rotation ticks, each row followed by its count of ticks
The counts run from 0 to 266.
308,156,-58,-75,221,-163,153,409,-148,-306,223,263,347,-73,-171,-139,193,-135,66,-1,267,-150,-80,54,-86,-198,131,127,122,-35,191,110,-209,-62,-129,17,457,202,-52,185,91,67,46,298,-153,73,330,389,85,423,109,39,-142,91,-223,-172,425,-43,-206,-73,-134,52,-62
93
343,111,-133,-122,-31,116,-121,180,-150,91,238,107,360,-88,11,-30,-190,43,482,-25,170,48,169,64,-118,166,222,-213,220,-294,33,269,-43,-126,-639,216,196,213,305,141,245,-60,93,-88,-97,-96,-26,-23,95,-34,186,398,-15,-270,-472,8,359,-319,-326,114,-76,-176,65
9
-221,-151,-291,190,-114,-73,60,-137,-150,-24,-136,-219,-41,-144,-139,5,368,-283,288,331,124,-566,103,89,-95,356,349,-216,140,105,-12,261,-167,-57,-129,-94,-5,242,336,418,-8,86,67,120,251,-117,73,-256,129,8,56,100,61,-123,-100,-98,131,-401,56,-56,-47,-274,-150
242
-72,-215,159,-28,-85,-172,289,-173,-70,-235,-304,224,7,231,49,-149,205,199,382,-130,85,-435,161,-41,-222,290,194,-255,294,232,129,271,-18,-129,-250,-73,-23,-7,101,618,-160,-5,257,344,-48,-276,97,-287,97,-35,-62,169,17,-215,-141,-51,-119,-108,-127,-161,-47,203,-328
50
-163,-106,-111,43,-183,-123,34,34,-81,-30,24,63,353,169,-72,313,67,38,441,-297,-77,-490,33,182,-216,237,410,-308,230,64,-81,318,33,-69,-389,-90,-169,4,233,507,73,-16,126,60,142,-204,108,-570,81,88,172,148,140,-212,104,131,-33,104,-93,-102,-44,-70,-253
251
120,-8,-88,-65,-110,-121,138,340,-284,-408,202,257,273,-6,48,-25,123,73,111,-297,-38,-389,-192,-104,-365,65,251,-87,209,-97,115,106,-225,-163,-376,-116,245,-145,-12,476,-53,125,345,89,-126,135,510,-40,-73,279,-177,134,-38,92,2,113,64,-18,30,-81,-234,261,-174
255
-117,20,86,-86,-149,182,201,-236,-380,-115,-261,426,95,-131,4,-453,269,256,437,-65,323,-153,171,82,-287,178,276,-276,389,242,-16,22,-188,152,-60,-70,251,24,-202,314,198,11,97,281,-163,-140,233,78,-103,23,-47,-66,-112,-80,-57,95,41,-298,-400,-146,13,-87,-48
66
-109,-98,-305,-246,48,7,110,65,-25,34,85,87,282,109,47,-172,460,147,203,33,192,-212,262,551,-407,440,281,-41,283,10,133,-65,204,-81,-133,56,-129,124,428,319,97,-143,-1,281,224,-284,123,-339,93,296,142,62,18,14,171,-174,132,-164,-27,-179,-44,-118,-1
151
84,-75,-98,30,191,-151,105,-57,-36,67,-11,164,250,-117,-382,-104,265,-310,357,165,414,-104,236,168,141,129,195,-193,63,316,101,482,-135,139,1,107,320,273,58,67,161,100,-99,157,-16,13,28,-188,284,316,281,22,-98,-203,-46,-406,280,-179,-219,-106,-117,-275,-85
97
99,180,-102,-189,-119,102,69,248,-203,-117,-21,28,287,214,-53,48,271,235,378,-173,100,-272,91,174,-215,-29,177,-80,436,149,68,-273,-280,-154,-264,-105,173,218,259,304,-2,6,282,279,-113,-124,242,119,19,198,22,154,-95,82,78,-142,505,-34,-297,-98,-54,-48,-323
156
271,-51,-98,-93,-16,-85,43,-140,-303,-230,401,545,260,-374,-157,-228,-57,5,355,-155,76,325,-66,149,-190,-19,471,-63,-116,-283,116,369,39,246,-461,34,271,-133,-11,115,368,-46,-95,189,34,86,206,-47,-28,200,166,-15,-39,136,-167,49,11,-219,52,-117,-330,-47,375
199
206,-43,-92,-62,-138,-112,-101,185,-110,119,255,147,431,-276,-151,-21,-87,-105,406,22,101,54,102,108,-122,201,135,-291,113,-161,66,291,-18,101,-535,403,152,189,148,-1,311,70,-73,87,29,-154,89,-172,161,75,334,357,27,-221,-425,51,368,-295,-172,75,-37,-154,138
8
274,-185,-149,-64,-128,-127,81,159,-114,70,314,264,250,-121,-136,-32,-121,217,209,127,189,201,58,78,-221,141,130,-243,194,-271,441,245,-11,-259,-463,166,104,150,217,182,123,178,-23,72,-276,-165,42,-235,251,226,-87,254,52,-214,-236,87,185,-297,-210,146,58,106,-30
205
-142,-247,-314,-86,-192,65,-1,133,-252,142,240,294,350,-198,198,-147,351,185,200,86,152,67,31,375,-391,222,460,-226,202,-118,67,164,148,22,-208,-44,-31,3,257,278,376,-221,-159,166,-60,-271,244,-421,276,110,-114,5,131,-97,164,104,13,-200,-179,-170,-32,-141,119
70
83,-169,-17,-111,-295,-29,74,261,-101,-58,90,289,126,23,60,-87,40,411,237,45,-18,-7,74,-70,-335,196,51,-280,410,-84,377,-101,-160,-376,-441,172,-5,66,146,277,21,58,173,331,-191,-324,215,-20,74,83,-248,243,-1,-139,-130,71,133,-295,-157,69,102,5,-134
140
-53,-16,-125,-148,-205,-319,271,52,-382,-211,-71,198,-14,16,-310,22,362,-40,-5,329,-51,-393,-243,44,-77,19,116,-27,269,133,156,-36,-320,-96,-393,-131,265,1,157,211,66,302,78,452,-55,-159,246,257,69,326,-206,132,-23,150,-281,-34,464,-160,54,-73,-99,5,-304
238
110,-47,-258,-167,79,-54,118,-256,-125,-33,-13,244,-224,-66,-278,71,178,66,432,-47,34,-31,177,330,-47,206,486,-128,217,266,281,460,151,-123,-396,-192,151,324,494,473,103,-71,13,318,151,54,-204,-33,155,63,-7,213,24,71,17,-44,24,-403,28,-95,9,-126,-193
35
107,33,-16,-282,-10,-286,363,108,56,-246,86,353,173,21,150,-319,427,200,188,-18,-140,-19,154,73,-472,315,26,-75,293,14,139,-110,243,-98,-160,296,34,172,180,410,45,-41,-3,621,-37,-359,291,44,40,383,135,102,-176,-32,-110,-1,76,2,69,-237,5,133,-197
149
17,-58,-58,-206,203,-267,79,220,-105,-94,-71,146,297,126,-114,-4,99,-25,20,126,-58,-217,-161,285,-79,172,146,102,-108,256,277,55,-113,104,-288,259,224,-51,3,-21,104,-20,-150,682,160,-256,203,33,30,565,449,254,-41,69,-124,-350,329,22,48,-128,-288,-150,-46
22
83,160,69,-255,165,-6,255,297,-242,-156,-48,270,-83,-79,-38,-151,514,260,292,-353,-45,-127,38,-29,-224,-93,462,-53,224,243,9,244,47,-21,-182,-83,351,299,160,513,204,-154,-69,317,-167,48,188,215,54,205,-73,37,-60,212,-2,-122,34,-154,-70,-375,75,-72,-271
165
124,-54,12,-234,240,115,53,60,-483,-21,-92,352,-75,87,-206,-97,291,12,423,-65,152,93,-49,345,136,-222,461,264,-116,85,171,315,-138,134,-285,-279,379,53,168,326,256,-145,-101,248,-127,15,-98,156,132,142,39,-39,18,300,-220,-186,267,-346,-119,-119,-248,-123,-19
101
127,-23,73,-176,-198,187,-1,316,-470,-114,-62,213,266,-7,178,-195,321,269,434,-152,182,-83,76,19,-302,-54,122,-209,410,-339,113,-115,-306,-197,-339,34,215,94,55,408,161,-75,151,173,-321,-129,282,17,9,-2,-148,69,19,-135,-180,103,347,-252,-474,-18,28,4,-133
75
130,-167,90,-5,34,-127,195,-236,-16,-122,44,170,-78,253,-140,-27,14,41,353,-113,139,-161,192,47,-31,202,244,-247,23,32,264,607,109,-182,-455,19,195,146,296,465,38,14,124,203,-35,-77,-306,-520,191,7,153,183,84,-287,-331,-176,-144,-213,-20,-15,-211,124,-149
115
246,189,44,-374,-73,-72,105,266,-102,-185,38,120,320,151,-105,35,-109,228,327,-145,-64,-131,75,85,-250,209,102,-48,176,130,418,-48,-219,-148,-399,393,212,56,165,176,-75,-110,151,397,-153,-259,49,199,2,171,222,484,-147,-60,-168,-142,309,-111,-194,-30,-25,86,-192
220
-316,-229,34,54,-50,-298,262,-12,-214,-279,-156,200,82,94,-83,-73,566,-24,39,88,-67,-509,-272,174,-214,176,178,14,-24,185,-23,95,-19,49,-225,-84,119,-173,8,450,22,74,-105,470,192,-337,400,-261,13,320,186,-64,33,79,-132,-37,155,-61,130,-130,-255,112,-121
248
209,-108,-41,81,37,-90,130,-443,-154,-62,251,551,303,-336,-251,-353,28,-130,355,133,221,302,-50,202,-49,-51,342,42,22,-239,157,366,78,116,-372,-133,344,-64,100,127,359,146,2,352,-68,107,79,-133,121,256,148,-149,-78,37,-113,116,104,-166,-152,-112,-311,-53,290
198
18,59,-19,-161,-340,-78,49,-123,-209,-81,-151,208,233,-242,-47,-119,-47,96,364,83,-188,-166,-121,-38,-360,193,164,-287,249,54,81,-41,-250,117,-478,341,81,-126,-172,22,172,162,-66,415,-2,-322,452,256,-119,80,97,315,-118,-143,-335,105,368,-218,-171,-2,-50,-209,-64
138
213,24,167,99,-25,-219,228,-5,-189,-218,136,174,28,-21,31,-120,268,-70,452,-416,184,-177,143,-110,-117,-35,302,-335,8,-99,-140,494,216,-49,-247,-203,265,180,330,651,82,-114,101,-113,-197,157,-102,-255,222,-38,67,-2,-24,-116,-316,91,-74,-58,-183,-131,-112,-7,-57
180
-18,208,-158,32,11,64,129,-131,-82,17,-132,-65,153,-198,-255,-175,482,-307,318,-26,363,-397,221,96,-91,156,324,-243,251,260,-106,137,-153,77,49,-129,223,443,303,297,103,117,67,124,190,109,151,-35,89,2,174,-62,-102,-83,-4,-198,382,-267,-198,-196,11,-421,-231
162
-5,-144,69,-60,-145,-275,443,34,-66,-226,200,640,183,-276,-30,-418,395,125,125,42,-17,133,-6,-6,-376,116,160,-227,272,2,72,139,189,105,-93,162,188,-104,-166,198,305,20,-73,398,-195,-227,374,-40,226,263,-61,-103,-63,-139,-49,292,11,-163,13,-250,94,34,21
68
127,21,-186,-83,13,-169,295,-117,80,-72,74,227,-204,-92,-202,39,101,121,292,-114,-76,-124,259,65,61,271,358,-289,184,328,282,545,119,-119,-306,61,41,345,396,426,171,48,9,226,19,3,-72,-24,262,180,53,344,-81,-111,-113,-186,-31,-343,95,-126,145,-68,-235
34
-57,-255,-43,-18,-129,-101,265,-544,-88,-114,-17,518,77,-150,-304,-363,-8,163,214,409,272,52,93,251,-110,313,138,-173,332,197,378,219,44,83,-128,-26,110,-5,5,301,172,272,131,581,132,-299,81,-21,157,281,-33,27,-96,-62,-7,66,-14,-416,-46,-154,-12,43,-79
132
-52,-353,-136,-104,-86,-83,-30,155,-229,186,-15,234,356,-106,-57,-78,167,36,275,349,194,54,-52,430,-86,184,107,-85,37,-26,322,124,-51,81,-188,195,136,-99,63,47,297,-95,-267,422,-13,-463,-2,-396,303,267,295,72,38,-83,-220,-192,290,-328,-201,94,-235,-158,295
6
159,32,-43,-259,33,-78,59,32,-273,-316,3,270,104,64,52,84,-154,-19,197,-301,-113,-188,-204,90,-253,79,370,-28,-331,-90,190,422,-99,84,-621,179,175,-240,-91,291,69,-24,45,237,183,-43,220,-85,-193,158,285,208,-13,163,-175,-24,-62,-105,171,-84,-456,136,187
119
92,-172,52,-89,-5,-207,97,418,-278,69,-10,277,126,-87,-203,62,329,-159,72,27,-65,-114,-226,79,9,-143,278,96,-205,173,190,379,-69,181,-410,204,332,-4,-36,47,320,-92,-379,389,-58,-52,138,27,211,317,219,189,41,63,-375,-267,265,-128,28,-120,-243,-120,-62
103
